Questions about the array below. Indices start at 1.
1) Find the bottom entry of the column that holds the smallest entry.
2) Find the entry in row 1 and column 1.
3) Find the entry in row 3 and column 3.
4) Find the entry directly above the smallest entry.
5) Find the entry in the top-right corner.
6) Find the entry directly below -1.42.
7) Find the entry at row 3, column 1.
8) Find the entry directly above the largest entry.
+0.67  +3.98  -1.86  -1.42  -3.03
+0.64  +4.36  -2.22  -1.57  -2.73
+0.52  +3.57  -1.28  -0.90  -2.81
-0.28  +3.36  -4.30  +1.81  -6.37
1) -6.37
2) +0.67
3) -1.28
4) -2.81
5) -3.03
6) -1.57
7) +0.52
8) +3.98
